Turns, then the turns between two rows, first turn first; the first pair answered:
turn Q_154:
0.0	19.3	22.0	-7.9	-24.5	2.4	-26.9	-9.8	5.4	-10.4	6.2	12.3	-7.7	-6.1	-1.4	-34.1	6.8	-17.6	4.8	3.5	2.0	-18.6	-1.8	-23.4	4.1	5.0	-10.4	3.5	9.3	-11.9	3.7	-5.5	25.3	-7.4	28.0	-10.6	-22.3	-2.8	23.9	12.4	-12.1 => -3.0	13.6	26.9	-9.6	-25.0	4.3	-22.1	-11.8	-3.6	-2.3	3.5	12.8	4.2	2.1	-1.4	-38.0	8.9	-21.7	0.1	-9.9	1.6	-9.9	-8.8	-12.9	3.0	-2.3	-12.6	1.5	7.5	-3.4	-4.0	-4.2	18.0	-6.6	35.5	-18.1	-24.6	-10.2	20.8	7.5	-7.4
1.9	6.0	-15.9	-7.9	22.7	5.1	-24.7	-4.3	2.0	-22.7	6.1	2.3	-1.5	-14.5	-12.2	3.0	-22.9	-9.4	9.2	35.5	9.5	-0.2	11.8	-24.0	4.5	-1.8	16.3	0.6	11.2	-17.4	-8.0	1.2	-4.1	17.9	-12.5	-2.4	12.4	-42.3	11.2	-24.6	-22.7 => 1.8	-3.6	-17.1	-8.2	3.0	-4.4	-22.9	11.8	5.6	-43.7	3.2	9.1	-13.8	6.4	-0.9	15.9	-10.9	-9.4	2.7	30.9	19.4	7.8	10.2	-20.8	10.9	1.8	26.2	-11.3	0.4	-7.1	12.9	5.0	22.5	-18.2	11.2	-6.2	14.4	-17.1	28.2	-12.1	-18.6
-7.0	3.7	30.6	2.4	-8.0	16.2	7.1	-1.0	-13.2	13.1	-9.8	10.4	-6.7	5.8	-16.0	-8.7	-27.0	10.1	13.5	11.9	8.4	-13.7	-4.0	-0.6	-19.6	6.5	-2.1	-12.7	-27.4	-15.4	-4.2	0.2	27.6	-10.0	-14.1	-1.7	3.4	6.7	15.4	-14.7	0.1 => -7.4	1.8	31.5	3.6	-10.6	14.9	9.6	0.9	-12.5	11.3	-12.1	8.2	-3.0	9.9	-14.9	-10.0	-30.3	11.9	11.8	9.8	7.2	-13.9	-1.3	3.9	-17.7	8.3	-0.5	-14.4	-28.8	-8.7	-2.2	2.4	30.7	-8.9	-16.3	-0.1	3.0	7.6	15.1	-13.6	3.5
turn Q_481:
13.4	29.0	-29.7	-22.8	11.2	8.9	10.3	-5.2	34.9	6.9	-9.0	-0.9	-19.5	-2.0	29.0	8.8	-23.1	34.6	7.3	-50.1	-21.6	-27.1	6.0	-3.9	4.5	2.7	10.6	-26.0	-4.6	47.4	-6.8	-19.0	6.7	-38.1	-35.4	2.2	-6.1	16.5	-1.8	16.6	10.7 => 18.5	25.4	-40.3	-15.4	11.9	1.9	4.5	2.8	37.6	11.6	-6.3	-5.8	-22.3	5.3	18.3	13.9	-7.1	25.8	-6.8	-55.0	-16.6	-21.3	5.3	-11.9	6.9	-2.0	2.7	-11.8	6.4	60.3	2.2	-24.5	1.3	-43.3	-29.4	-1.8	-8.6	18.0	1.9	13.4	10.0
15.4	28.4	10.8	15.6	-16.0	14.4	12.3	-7.9	-7.9	5.9	0.1	-8.1	7.4	2.3	14.2	-15.9	0.6	36.8	0.8	26.2	-16.2	14.4	1.7	-3.4	32.7	-3.2	17.4	-16.0	-35.5	-16.6	-4.4	-16.6	2.9	16.2	18.1	-5.3	-5.4	-26.6	-3.6	15.3	11.0 => 12.1	29.1	14.8	15.8	-10.0	15.3	15.2	-13.0	-12.7	12.2	-0.2	-3.6	1.1	7.4	12.5	-13.2	5.8	39.3	-2.1	24.2	-24.5	17.4	-1.1	4.7	25.4	-1.5	15.6	-12.9	-42.4	-13.3	-6.6	-21.2	-0.6	10.9	11.9	-10.8	-12.2	-18.2	-7.5	19.6	16.4
9.7	-15.2	2.7	7.9	2.2	0.1	12.1	-12.4	-3.7	1.1	-1.9	-2.6	11.8	-0.9	-3.8	12.1	1.8	-7.3	-21.2	-7.3	-16.3	-5.1	-9.9	6.5	-5.6	6.8	13.9	-0.2	0.0	8.4	-5.5	-8.0	-6.5	-23.4	12.9	-3.5	-2.6	19.9	14.0	1.0	-12.4 => 13.5	-17.7	-1.1	11.5	3.0	-6.3	11.5	-6.8	-3.1	-2.0	0.5	-1.9	10.1	-0.9	-8.3	14.0	6.9	-10.5	-23.9	-3.0	-9.8	-3.1	-9.0	-4.2	-7.4	-1.4	13.0	-1.3	6.6	13.0	3.8	-11.3	-3.1	-20.8	10.0	-2.0	1.9	14.7	13.7	-0.4	-16.9
turn Q_896:
8.0	-22.1	-17.1	9.4	6.0	-11.8	15.8	21.1	-31.5	12.8	-23.7	16.7	15.3	14.3	-2.4	0.9	31.8	-2.5	-29.1	-34.2	1.6	26.1	10.6	19.5	-4.7	7.4	-18.9	1.9	-13.1	31.0	-0.3	-10.7	-15.1	-37.2	30.0	-5.0	-11.6	13.6	35.9	-8.3	25.6 => 36.8	13.8	-46.5	9.4	14.6	-26.4	-11.5	10.7	-5.7	0.0	-13.1	-1.0	10.0	-19.3	-22.1	-2.1	23.6	22.8	-25.1	-3.9	-3.0	19.9	31.1	-5.5	35.3	-6.7	-24.0	0.4	22.9	1.8	16.1	-21.7	-29.4	0.7	7.5	7.4	-22.8	0.6	30.8	-3.8	9.1
29.6	12.3	-30.1	9.8	-16.8	-19.5	-21.6	16.3	27.2	-28.4	14.7	-8.8	-7.3	4.5	-23.2	-0.5	25.2	-0.3	-7.6	22.3	19.7	16.4	20.9	-39.7	47.6	-12.0	1.7	-0.8	42.6	-4.4	23.6	8.6	6.4	19.3	7.2	7.8	8.9	-10.5	2.4	10.2	-21.1 => -13.8	-21.2	7.4	0.1	-32.3	15.4	0.1	26.8	2.2	-23.3	18.8	-7.3	24.3	21.4	-13.4	-6.8	19.6	-35.9	-4.0	13.8	34.7	7.8	14.3	-28.2	4.9	-5.6	6.9	-2.1	19.8	11.0	9.1	31.1	23.4	10.1	19.4	2.6	41.8	-25.2	-6.1	-10.4	-12.9
31.5	2.8	-21.7	4.1	-30.8	-7.5	-26.6	0.0	17.2	-21.2	15.2	-31.2	-18.0	-8.3	-43.2	22.7	14.0	1.4	30.6	44.1	18.6	-6.0	-0.9	-38.6	-1.0	15.2	12.1	-0.6	19.8	-15.1	17.3	6.8	34.5	-0.6	-3.7	15.0	5.6	-12.9	8.5	5.5	-20.7 => -2.7	-23.7	2.9	-0.3	-46.8	12.3	-8.1	13.0	-6.0	-19.6	17.3	-23.3	1.4	9.5	-32.8	14.5	9.8	-24.2	26.3	29.6	26.2	-9.0	-10.3	-26.5	-34.4	14.4	15.5	-4.8	-2.4	-3.3	10.7	19.0	49.9	-19.2	9.6	11.2	28.9	-13.8	0.3	-9.8	-16.6
-1.1	-7.2	-35.4	-9.2	6.5	17.6	-37.3	7.7	-9.0	-4.2	1.2	-2.5	-24.1	-25.9	-11.9	20.1	-6.6	8.4	8.8	19.8	10.7	-2.4	8.8	-30.8	6.7	-13.5	-11.8	3.4	38.8	-7.5	28.4	-13.6	2.0	14.6	-27.1	16.9	1.4	-7.1	2.1	-15.4	-14.9 => -34.2	-41.8	-11.2	-16.6	-9.2	38.7	-18.4	15.6	-24.8	-0.2	-3.7	5.7	-8.7	-7.4	-4.8	11.0	-5.9	-16.4	9.6	2.5	18.2	-5.7	-2.0	-19.4	-26.2	-10.2	-8.8	0.7	12.4	11.0	21.3	2.6	18.3	2.5	-16.7	10.9	18.9	-20.0	-8.8	-28.0	-6.3
turn Q_111:
8.5	1.5	-11.1	1.7	33.1	5.1	-3.3	-18.3	4.7	27.4	-6.0	2.6	-13.6	-20.5	-0.2	12.3	5.3	-8.2	2.4	-19.4	-30.0	-5.8	-8.0	6.9	-9.0	0.2	-7.4	27.5	1.0	-3.3	-11.1	-17.0	-25.6	-8.9	-14.4	4.6	-20.3	7.4	-14.7	-14.8	11.7 => 6.1	-7.8	-7.0	5.4	18.5	5.0	-5.0	-11.1	6.4	20.8	-4.3	4.1	-21.9	-18.4	-0.5	19.7	9.2	-10.5	8.5	-13.5	-24.9	-8.9	-10.8	-6.3	-23.9	7.3	-5.7	31.3	1.0	-5.1	-5.9	-13.1	-13.5	-14.7	-22.8	9.5	-14.9	13.5	-14.0	-15.5	11.8
22.8	-17.5	11.2	22.1	28.0	0.9	0.3	13.7	3.1	26.9	8.0	6.7	-20.5	-6.2	-12.2	9.2	10.6	7.9	-10.8	-11.5	-12.9	-13.2	-11.7	21.4	-20.9	-25.4	-1.6	23.7	7.4	15.0	6.7	-9.1	-25.0	5.4	-21.6	-10.2	7.3	3.2	11.2	-8.0	-8.2 => 25.4	-19.6	13.2	20.6	23.8	2.1	-4.1	12.8	2.0	24.6	9.8	7.5	-21.9	-8.8	-14.3	7.1	8.5	4.0	-8.4	-12.8	-13.6	-10.4	-12.0	19.8	-26.0	-23.5	-2.6	25.1	4.8	14.1	6.7	-12.3	-21.2	1.4	-23.3	-10.7	10.5	6.8	6.1	-7.8	-7.6
7.4	17.6	3.4	-10.6	6.9	9.4	-13.7	14.1	26.0	-11.8	-16.6	24.7	-10.7	-7.1	35.4	12.9	-15.3	14.3	-2.1	22.7	-5.6	-10.7	24.3	38.5	-15.9	10.3	10.4	-25.2	-9.0	-20.9	24.3	-3.3	5.6	6.9	-16.7	27.0	-29.7	-12.9	-4.8	4.0	18.7 => 8.5	16.1	5.4	-4.3	4.4	7.1	-15.4	16.5	30.4	-12.3	-15.6	23.0	-15.4	-7.6	37.6	11.6	-13.4	12.7	-0.6	22.8	-3.4	-6.0	26.7	31.5	-18.3	12.1	9.1	-24.3	-9.8	-26.9	28.2	-1.0	13.4	-1.0	-18.6	30.7	-24.0	-10.3	-5.0	2.0	17.5
Then:
Each pair is 2 to 3 turns apart.
-19.4	-10.8	21.0	12.3	-12.3	26.4	-22.3	-2.3	-24.1	-27.8	31.7	-17.4	27.3	-0.9	-14.8	-16.0	-5.3	-8.6	18.6	29.2	-3.6	-12.0	34.4	0.3	26.2	-7.0	-27.5	-20.6	-27.4	-3.0	8.7	15.6	0.7	22.0	20.9	-0.3	-3.7	-25.7	1.5	-19.7	-22.8 => 7.5	12.5	10.4	14.4	8.3	2.2	-17.5	-19.5	-17.4	-19.3	6.8	-3.6	-7.8	2.5	3.3	2.4	-7.5	24.8	15.7	12.2	-35.5	-10.2	19.5	31.9	31.5	8.2	-26.3	-20.6	-48.1	-8.3	8.5	-17.4	-12.8	-9.9	12.0	-3.8	-44.3	18.2	20.1	3.0	-1.8
Q_481 Q_896 Q_896
26.5	35.5	-39.3	-2.0	-17.0	-35.1	-13.2	5.5	15.8	3.3	-3.2	-16.0	5.3	-20.3	-30.0	14.5	-19.1	21.2	-9.6	39.2	-14.7	23.5	17.0	-44.0	34.8	21.5	-8.9	5.2	6.3	-16.8	-7.9	-18.4	-2.3	6.4	-20.4	2.5	-4.8	43.5	-13.8	13.9	-15.7 => -36.7	-2.7	4.9	-7.7	-15.8	10.6	10.3	-3.0	-20.4	32.8	-3.1	-8.5	44.1	-8.8	-22.9	0.2	-29.0	-27.7	-5.9	8.0	-20.3	10.1	-5.8	-12.2	-40.2	33.2	-14.6	12.6	-29.5	2.1	-45.2	-5.0	4.0	7.0	-17.6	-7.2	23.7	20.0	-41.8	-22.7	1.5
Q_896 Q_896 Q_154
-9.1	7.1	7.3	20.3	16.7	49.5	22.1	1.3	-41.2	24.9	-18.9	22.8	14.9	2.4	-12.9	-6.9	12.5	-27.6	3.0	-46.5	-8.8	7.9	-0.5	8.3	-16.2	-12.4	-62.5	-5.3	16.4	33.4	-13.2	-24.8	-53.8	-0.7	9.0	-2.0	34.1	1.8	-7.2	-25.1	13.0 => 19.1	29.3	-16.4	20.1	27.4	35.3	4.3	-3.6	-23.6	16.9	-13.4	8.0	10.1	-19.1	-27.0	-9.6	5.6	-2.9	3.3	-27.2	-11.5	8.9	16.0	-9.1	17.7	-13.2	-67.4	-5.6	42.6	11.3	-2.9	-36.7	-67.3	23.8	-3.8	6.3	11.8	-5.1	-5.6	-23.4	-3.7
Q_896 Q_896
-17.5	-20.8	0.1	5.7	-14.5	15.8	-10.1	10.9	1.1	4.6	31.2	-19.3	23.3	-7.9	-13.8	-25.7	-0.5	-27.7	1.4	29.7	28.6	-6.3	13.4	-36.5	-12.5	-16.5	1.8	16.3	25.2	-1.1	1.9	23.1	3.8	37.4	-3.9	11.8	33.3	-42.7	-12.7	-37.1	-12.7 => -21.6	-30.4	11.6	8.3	-15.6	19.9	-2.1	16.7	-9.8	7.2	27.2	-15.4	35.5	4.1	-8.7	-24.1	13.6	-31.4	-1.5	14.3	27.0	5.3	9.2	-23.4	-13.1	-20.8	5.3	3.1	15.7	10.4	-2.4	31.2	4.2	28.2	15.3	2.8	36.8	-44.4	-9.9	-36.7	-12.5
Q_154 Q_154 Q_154
16.6	-9.0	-18.1	25.9	16.2	-1.3	15.5	5.3	3.5	31.3	3.4	0.1	4.0	14.1	1.2	-0.1	45.4	-22.8	-30.0	-38.8	-24.3	22.8	-0.6	22.8	10.4	-31.4	-7.3	14.9	3.0	32.1	-12.4	5.2	-17.4	-22.8	42.3	-9.7	2.8	1.1	12.7	-3.2	19.3 => 27.8	-4.6	-24.5	32.5	1.7	-17.2	9.0	15.0	14.0	8.1	4.8	0.5	-21.0	14.7	-0.6	13.0	49.0	-7.3	-26.3	-27.6	-13.5	22.3	1.7	6.0	12.5	-26.2	-0.2	11.9	4.5	26.0	11.9	-0.8	4.8	-44.6	36.7	0.0	0.6	24.2	23.8	6.7	9.6
Q_154 Q_154 Q_154
-35.7	15.8	18.6	0.5	6.9	-2.0	13.8	-8.9	-14.4	-14.6	-17.2	3.7	10.7	1.3	26.3	6.9	-19.3	12.3	24.3	2.2	7.7	-24.6	-11.7	18.1	-24.8	4.6	5.3	-30.5	-33.9	4.1	-12.2	3.0	31.1	-21.6	-2.8	11.6	10.9	-10.8	6.5	20.2	-8.0 => -33.2	15.7	10.2	-6.4	8.0	1.0	6.0	-12.6	-7.6	-20.9	-9.1	-5.7	19.7	-14.7	20.9	-1.9	-25.3	14.7	27.2	14.0	13.7	-26.9	-1.1	-0.9	-15.2	2.7	4.8	-37.7	-21.2	-7.1	-11.1	8.1	30.6	6.1	-9.9	15.9	15.2	-25.0	5.9	15.7	-22.0
Q_896 Q_896 Q_896
